Rows are one point carried round by a steady rotation, each followed by how many ticks it has turned.
The counts run from 0 to 606.
76	123	86	92	124	118	110	103	95	111	93	91	80	118	89	101	93	88	107	102	77	87	139	120	109	100	126	112	110	102	43	77	80	94	97	102	65	80	85	86	111	81	109	94	100	73	70	117	123	113	140	111	93	123	106	100	105	103	93	132	105	99	83	102	100	88	109	75	107	80	94	85	113	110	112	98	54	113	83	84	114	80	87	105	94	96	93	83	103	88
559
88	105	98	121	126	139	88	110	75	110	76	84	71	77	96	108	100	71	113	97	69	110	107	112	86	73	73	146	73	81	139	131	70	97	87	107	114	77	82	114	131	103	124	113	91	101	78	91	97	81	81	93	100	105	114	111	102	68	117	104	77	110	77	103	107	94	116	93	126	84	88	104	96	114	105	93	97	104	134	110	99	121	111	101	101	108	87	93	96	104
254
113	99	114	96	94	97	118	107	112	65	104	94	129	112	104	109	120	106	112	96	82	75	106	91	87	88	95	100	114	124	116	111	137	93	86	91	113	121	108	89	76	93	91	94	90	92	145	98	112	74	99	82	97	118	62	92	95	116	82	117	102	135	93	84	104	87	110	138	53	105	105	97	100	85	94	89	132	90	107	133	76	117	78	78	77	107	102	71	94	101
23
69	120	130	93	92	105	139	92	91	108	107	106	91	112	104	74	81	115	109	122	84	93	78	126	88	124	129	83	120	121	99	83	127	99	105	59	102	89	82	86	81	110	105	68	99	94	91	91	67	124	99	97	115	95	104	103	94	122	97	139	93	95	91	98	106	98	98	111	101	99	84	94	113	76	90	120	78	101	85	73	92	124	96	100	110	133	97	96	91	92
314
93	79	127	124	90	89	112	94	80	114	91	105	109	89	93	104	109	78	97	92	130	104	73	62	116	80	89	82	111	61	98	123	104	115	97	103	81	139	115	73	105	103	108	98	86	112	129	100	119	96	94	67	113	78	68	78	80	81	112	86	108	113	95	105	80	110	118	126	115	118	115	90	95	91	93	98	121	104	86	97	97	90	82	84	112	89	81	136	95	134
202
107	73	53	117	99	67	99	89	89	113	76	135	106	81	86	75	89	95	109	81	125	110	89	86	115	93	124	102	98	78	73	108	129	104	51	102	111	114	111	100	94	125	108	103	117	120	96	117	103	92	67	93	132	115	93	81	101	80	134	100	103	91	125	92	100	104	108	103	119	107	103	96	107	111	110	100	122	122	100	140	94	116	103	93	93	96	96	129	101	106
206
84	99	94	112	118	128	108	110	90	94	72	96	67	79	106	93	113	88	106	93	74	99	116	122	94	81	104	141	87	93	110	107	80	85	55	87	114	91	77	116	129	100	126	108	97	73	84	102	110	96	80	141	110	129	123	122	109	86	118	123	83	103	93	92	98	76	116	82	101	90	86	104	103	115	116	81	114	124	116	113	87	105	120	83	105	102	103	85	111	94
344
87	71	103	117	112	80	125	79	86	89	95	106	95	76	98	108	78	79	101	98	102	96	98	81	101	82	118	121	95	89	95	120	129	62	72	91	104	96	111	84	129	128	110	98	79	87	93	87	105	100	105	67	129	95	103	75	98	101	117	125	74	72	101	87	115	95	120	111	106	100	97	81	104	68	99	107	69	108	96	109	93	122	73	109	111	109	90	123	104	132
503
85	75	128	95	127	92	109	92	86	83	98	72	91	112	101	138	114	81	84	105	96	105	99	89	80	108	94	95	129	95	149	100	84	132	124	84	148	108	120	80	125	91	105	111	111	98	98	96	96	82	109	80	68	70	73	72	111	90	101	106	99	134	107	91	105	103	108	107	80	80	130	96	92	84	96	93	110	111	92	78	94	107	90	106	92	78	109	69	101	93
447
107	80	108	109	77	128	108	104	102	108	114	107	118	114	111	98	106	119	89	117	104	85	60	101	95	96	84	102	100	100	142	104	122	85	84	92	103	107	75	102	90	94	90	88	75	117	124	78	79	131	93	78	92	108	87	80	103	107	94	93	87	121	100	92	103	96	117	106	108	84	54	84	106	86	83	124	113	91	105	109	71	128	100	89	131	128	104	133	99	106
408
113	107	93	102	95	96	98	121	86	91	79	66	94	72	73	124	108	75	88	83	87	99	104	112	101	75	86	95	69	88	65	92	101	92	118	96	87	102	93	91	133	101	93	96	100	94	94	90	127	89	114	90	93	120	92	101	117	66	74	106	95	109	59	92	69	69	103	97	122	111	120	111	128	141	91	102	100	104	126	118	114	98	108	90	73	99	72	78	95	93
551
109	81	123	100	74	126	122	87	106	103	107	84	124	107	111	112	107	122	101	108	113	79	79	87	85	126	85	86	94	106	122	104	119	92	119	86	87	102	87	69	77	94	100	90	79	113	131	107	76	145	131	64	95	95	79	75	83	102	70	98	93	102	94	96	93	120	91	105	91	92	80	82	109	52	99	89	110	114	88	94	88	128	101	102	128	132	97	127	98	110
406
100	85	83	114	110	97	93	88	98	104	127	88	100	130	108	101	95	115	103	109	100	77	96	80	118	136	86	89	114	100	138	113	109	107	106	110	146	76	91	89	94	108	97	95	111	109	114	117	75	117	99	88	74	127	111	76	117	95	102	107	98	71	108	100	113	123	69	81	95	73	77	105	104	99	121	111	80	112	94	87	88	132	110	104	119	103	125	114	98	108
33
105	120	80	98	107	110	79	104	103	99	87	92	120	89	86	91	105	119	87	89	113	90	108	138	104	117	116	92	130	117	94	90	103	97	72	135	109	97	92	115	93	124	128	102	98	89	89	78	103	92	85	135	100	91	110	134	125	114	86	111	114	88	122	70	90	77	113	104	111	108	88	116	100	122	100	84	124	107	109	105	87	88	143	73	56	108	107	95	105	74
140
114	110	105	100	124	70	118	111	104	106	70	109	113	128	107	88	110	99	113	74	108	111	91	87	86	77	128	102	104	86	52	99	101	113	103	94	51	132	99	85	80	112	95	88	98	116	117	123	103	71	87	95	122	83	86	81	90	86	90	84	145	123	110	87	69	118	111	119	95	112	121	92	89	96	92	71	86	86	83	88	110	55	107	98	79	107	106	88	83	91
486
102	133	92	88	102	117	110	118	107	128	104	117	97	97	98	73	115	118	105	79	79	116	100	115	108	59	82	114	77	129	88	102	102	99	95	93	74	93	65	106	87	82	87	95	105	74	79	88	108	110	101	104	111	125	102	114	73	112	76	103	109	154	83	101	104	84	122	111	106	107	94	87	98	127	90	128	102	65	114	122	94	109	70	95	78	123	94	105	97	91
182
102	103	90	90	86	108	114	103	100	101	108	113	103	98	118	93	122	123	97	101	121	138	118	108	116	90	84	130	58	130	106	107	111	102	97	108	82	80	81	129	85	108	76	94	93	84	95	103	97	110	107	135	120	124	121	127	94	108	76	89	97	103	93	81	120	80	106	107	95	99	70	98	102	104	96	127	126	80	125	137	96	99	80	109	89	107	94	121	113	107
91
125	64	116	95	78	102	124	89	83	78	111	97	110	110	116	131	101	105	107	112	124	107	75	73	105	104	102	122	74	100	134	120	133	94	105	86	103	102	97	116	91	102	83	94	82	124	131	111	102	126	124	96	104	107	87	106	97	105	76	86	97	111	90	98	95	102	107	104	84	93	75	91	91	73	90	107	112	113	101	131	82	110	63	95	133	130	99	124	101	129
497
95	99	127	115	99	104	71	112	76	116	87	89	89	76	101	120	103	79	97	86	108	126	88	72	125	120	56	99	104	92	132	114	77	115	100	101	127	99	78	100	117	117	113	101	100	90	87	82	90	77	81	99	91	99	116	130	90	110	100	90	71	104	87	108	81	90	117	120	117	108	94	127	91	135	105	112	120	85	109	95	101	94	131	90	112	104	102	119	64	134
42
65	114	121	114	83	109	115	91	83	118	118	86	92	99	88	76	85	101	101	100	99	64	112	92	93	128	114	72	143	120	87	89	104	81	107	80	99	87	93	65	92	116	125	82	108	55	82	85	84	114	101	97	110	87	104	101	85	123	87	129	97	73	103	81	80	101	109	127	102	96	84	102	115	50	120	98	96	116	86	89	126	99	100	104	87	114	81	95	91	109
225
104	106	102	56	100	102	120	101	92	119	105	72	103	75	93	134	99	95	79	108	112	100	104	125	109	103	101	70	105	104	78	77	73	121	134	88	100	108	133	73	101	82	100	106	113	106	83	88	109	123	128	102	92	82	90	94	120	71	54	89	108	128	99	92	88	96	107	99	117	93	124	100	111	111	81	115	115	103	95	92	127	78	94	112	77	89	83	74	110	77
266
103	86	81	96	112	100	100	92	88	124	97	114	111	94	94	76	83	87	93	97	137	137	88	106	140	105	111	95	99	72	85	117	104	112	80	93	88	116	114	110	80	148	100	100	110	109	88	98	94	85	67	124	134	103	125	109	91	86	123	89	95	80	105	89	95	104	106	108	113	102	68	94	109	98	108	108	132	97	104	126	102	92	106	116	89	82	105	140	105	136
295
108	116	71	56	83	90	111	89	108	115	94	86	117	56	100	111	82	105	104	99	109	102	96	123	107	104	131	75	86	106	74	73	100	110	130	98	96	103	140	101	81	105	91	113	121	98	81	85	129	127	138	90	93	103	116	112	97	101	85	103	92	106	88	106	97	94	82	109	112	99	120	112	107	112	86	118	97	91	107	93	129	96	68	109	64	84	67	65	102	99
176
108	108	82	97	121	91	101	124	100	117	87	96	79	126	98	91	106	96	102	74	88	109	137	95	135	110	106	126	74	123	70	85	79	95	80	101	99	77	76	107	112	83	114	102	130	85	79	138	96	88	112	141	101	153	120	123	104	96	77	110	101	111	107	100	92	97	98	88	93	78	88	89	117	132	124	81	73	108	88	113	112	85	95	109	92	109	105	90	91	83
557
118	126	107	105	89	117	105	96	99	109	118	95	101	123	125	95	92	97	86	73	125	105	96	113	115	74	103	96	55	114	103	86	124	117	107	107	92	100	94	103	65	101	91	132	97	105	118	116	82	80	62	107	114	103	100	114	137	65	99	94	116	102	58	97	96	88	99	109	94	118	95	109	129	114	111	111	122	70	125	134	81	105	82	131	77	103	98	89	128	94
303
120	79	71	102	91	63	85	113	114	91	79	87	113	89	82	117	95	93	112	85	109	100	110	73	128	141	102	63	115	62	67	109	105	103	91	109	116	106	123	103	103	117	98	91	129	108	107	116	111	116	108	93	102	125	76	74	106	104	98	113	106	62	120	120	114	115	89	101	74	113	125	114	100	122	121	112	87	122	66	63	109	95	125	89	85	89	101	98	85	114
331
97	86	103	90	118	106	122	77	91	74	85	84	89	102	106	98	110	106	121	125	65	84	95	91	80	125	132	105	118	106	125	108	106	110	101	92	118	106	101	88	75	92	112	112	109	128	105	135	104	112	140	103	75	113	98	107	66	118	121	125	97	105	104	114	86	116	86	80	74	75	92	92	87	82	91	63	107	138	82	96	83	101	77	78	118	100	104	88	81	115
154
95	106	92	105	111	78	125	99	117	104	106	104	114	126	118	86	113	144	100	121	110	118	105	104	89	123	103	105	105	104	99	88	87	92	115	87	64	98	109	112	83	109	106	66	109	111	111	108	90	151	107	100	120	90	110	65	95	106	72	79	126	86	131	90	111	127	96	112	94	94	94	95	80	76	101	111	68	106	82	59	114	109	117	123	103	134	106	122	110	83
192
97	84	103	122	84	107	113	85	102	125	120	117	103	102	103	115	106	115	89	109	114	88	59	87	99	94	77	108	96	97	155	116	123	96	79	99	120	94	79	108	102	80	97	98	90	91	107	79	94	126	86	72	93	102	89	75	103	112	88	99	87	127	124	78	113	109	119	106	127	85	73	84	100	89	103	118	119	109	110	115	81	135	97	99	140	141	104	141	100	104
409
95	130	110	88	83	90	94	126	86	101	102	102	99	93	103	105	90	100	95	65	96	111	93	95	115	104	122	73	104	93	79	70	119	120	95	99	117	95	92	124	97	93	97	112	111	83	85	80	79	88	73	114	117	82	89	126	126	116	105	134	94	115	86	127	121	80	129	142	96	132	113	113	115	134	90	135	110	74	120	89	86	86	88	95	86	111	101	85	90	93
517
103	121	103	97	90	90	111	89	111	115	124	101	103	101	122	106	76	122	94	102	131	118	96	113	95	107	106	104	81	117	85	90	105	80	118	95	77	78	100	127	101	134	105	78	100	83	89	71	63	110	74	112	130	100	129	105	119	101	55	88	107	79	97	73	104	102	99	118	114	98	91	102	108	82	86	114	74	79	110	75	115	115	134	127	87	134	90	102	108	80
599
104	69	90	107	118	105	92	79	94	98	102	70	115	98	79	130	109	107	78	128	102	101	111	109	78	91	72	104	91	105	109	120	94	93	124	105	82	101	113	69	102	123	107	87	77	115	106	93	98	104	129	82	82	73	84	60	90	89	60	55	104	111	113	64	84	112	98	94	117	86	102	82	88	57	76	80	102	127	97	101	116	119	117	107	85	100	109	117	101	87
71
95	124	73	120	93	127	84	99	89	109	89	75	66	85	74	76	96	114	107	110	75	94	89	105	103	112	75	86	79	71	116	100	129	118	110	98	110	78	91	124	81	105	84	106	115	136	88	110	106	138	96	78	64	117	113	106	79	92	111	95	88	89	60	121	98	112	80	84	109	91	83	109	120	109	109	114	121	120	122	95	108	138	100	94	124	120	87	104	69	101
247
93	110	92	119	66	106	97	108	85	87	89	70	73	76	89	110	117	107	95	89	103	102	104	92	124	116	84	83	65	80	102	86	121	115	115	87	100	81	95	120	118	93	74	104	126	97	94	109	124	157	101	118	97	127	90	123	94	95	89	95	107	98	82	119	74	89	91	115	101	114	105	116	115	133	125	120	134	128	106	105	122	105	99	96	128	125	82	98	80	80
338
81	84	80	119	120	127	89	84	82	74	95	65	98	100	72	93	119	87	88	142	84	99	104	116	81	96	77	102	105	87	110	113	113	94	124	107	91	85	116	106	112	114	83	96	75	120	83	79	122	121	110	77	70	100	105	81	84	99	99	89	92	106	81	91	106	97	101	104	92	87	93	70	107	61	83	103	92	112	116	110	119	140	98	94	102	103	101	100	101	99
160
104	113	95	92	89	116	115	116	113	86	104	67	92	121	111	106	137	112	92	98	100	85	120	120	107	89	92	84	101	101	101	87	85	112	127	123	80	103	106	92	90	82	84	100	107	85	122	121	125	127	120	121	90	130	90	90	126	74	76	89	126	125	75	96	96	91	80	107	78	100	119	109	119	126	128	106	115	114	110	77	104	90	100	108	84	97	84	67	118	86
55
59	92	137	97	114	113	125	80	91	94	81	82	66	97	115	106	114	78	107	112	75	95	105	98	91	97	111	113	105	104	118	101	64	132	108	73	93	119	88	65	96	69	119	93	106	103	109	142	114	104	132	105	101	94	93	90	75	93	109	112	99	123	98	97	65	103	97	92	104	77	100	86	91	80	101	77	106	135	73	76	122	85	83	98	119	101	95	90	97	88
63
104	92	101	122	121	58	101	98	80	113	98	91	96	127	74	125	90	66	72	87	112	138	88	79	115	83	112	95	92	77	94	97	105	109	119	88	88	115	111	103	137	113	84	94	109	122	85	91	102	84	89	92	82	86	99	72	129	81	96	67	119	113	80	90	93	97	116	101	117	92	100	89	107	121	80	104	75	70	101	115	105	77	96	114	98	103	104	110	74	103
77
90	101	95	127	100	83	82	110	71	128	82	100	89	68	76	86	95	72	106	77	90	99	101	75	114	93	76	85	111	75	109	104	91	93	84	108	110	92	99	96	124	126	107	91	118	69	71	71	107	102	68	89	96	95	116	115	86	98	108	108	88	111	91	113	83	97	119	128	124	102	123	110	101	136	122	107	104	89	115	93	137	110	114	96	90	102	80	103	69	124
44
79	101	93	106	134	122	122	74	93	121	98	103	80	111	88	62	101	96	102	126	78	83	80	117	90	95	112	111	122	98	132	104	85	107	86	88	89	106	90	88	72	93	121	85	94	119	89	107	96	111	95	108	85	105	118	99	72	104	116	108	106	131	115	84	79	109	94	81	127	60	67	69	95	89	106	65	108	116	98	92	98	106	101	83	107	111	99	112	88	101
66
87	105	100	104	127	105	99	100	75	115	94	112	81	103	95	105	86	98	106	111	88	139	107	85	111	88	104	137	73	69	84	100	78	100	93	100	97	69	94	126	129	110	98	110	103	85	57	88	109	102	111	86	95	88	131	100	98	99	126	94	82	108	82	130	140	104	124	103	115	97	79	71	80	108	89	126	65	70	115	89	94	107	81	110	125	103	108	121	96	117
378
94	82	75	101	128	75	117	82	87	101	83	105	116	92	60	92	113	96	109	107	78	91	99	100	99	89	121	78	126	94	67	106	115	116	91	96	98	120	114	72	86	95	103	93	108	103	86	114	134	92	131	82	72	112	91	85	64	113	107	123	115	123	102	73	86	103	99	109	98	71	111	72	102	90	86	93	82	105	81	111	116	102	65	95	79	85	98	92	70	100
364
76	108	120	99	111	112	134	87	76	85	119	91	89	103	139	110	101	106	116	109	91	104	100	104	87	72	125	138	80	113	105	108	87	87	97	117	66	101	92	99	115	101	111	98	81	63	103	93	110	98	111	99	132	82	116	98	106	104	116	118	100	99	87	90	121	88	113	121	94	114	106	110	85	81	94	100	89	75	115	81	83	106	65	113	92	96	83	96	133	105
96
100	105	106	93	120	111	113	101	114	130	94	105	105	111	147	81	100	131	120	89	93	99	113	94	74	93	109	136	81	123	107	111	71	98	84	116	72	81	63	71	74	91	146	107	106	83	105	131	88	103	134	101	113	98	124	102	97	101	113	105	112	91	109	99	89	128	89	88	114	101	90	104	78	80	101	66	89	89	98	71	78	92	96	98	89	119	114	121	117	94
188
102	92	102	137	111	82	78	101	81	118	93	97	111	117	94	107	102	82	94	83	98	84	79	66	103	98	86	83	117	89	137	127	93	115	95	140	116	115	83	65	108	105	119	103	105	83	132	106	103	75	78	69	87	90	82	80	129	101	121	119	112	91	95	94	93	115	93	115	109	110	96	125	110	128	96	86	95	84	91	65	70	106	112	83	93	99	111	125	90	121
326
109	77	110	124	98	91	103	106	76	78	91	96	125	91	104	126	85	93	109	92	109	76	75	65	95	113	114	113	113	89	111	118	100	69	74	121	98	107	83	85	132	120	131	95	82	89	124	74	94	63	80	77	108	73	92	92	119	103	117	119	97	78	100	83	93	96	110	101	120	106	90	114	97	106	88	78	79	91	89	81	79	100	119	76	101	107	98	119	90	139
415
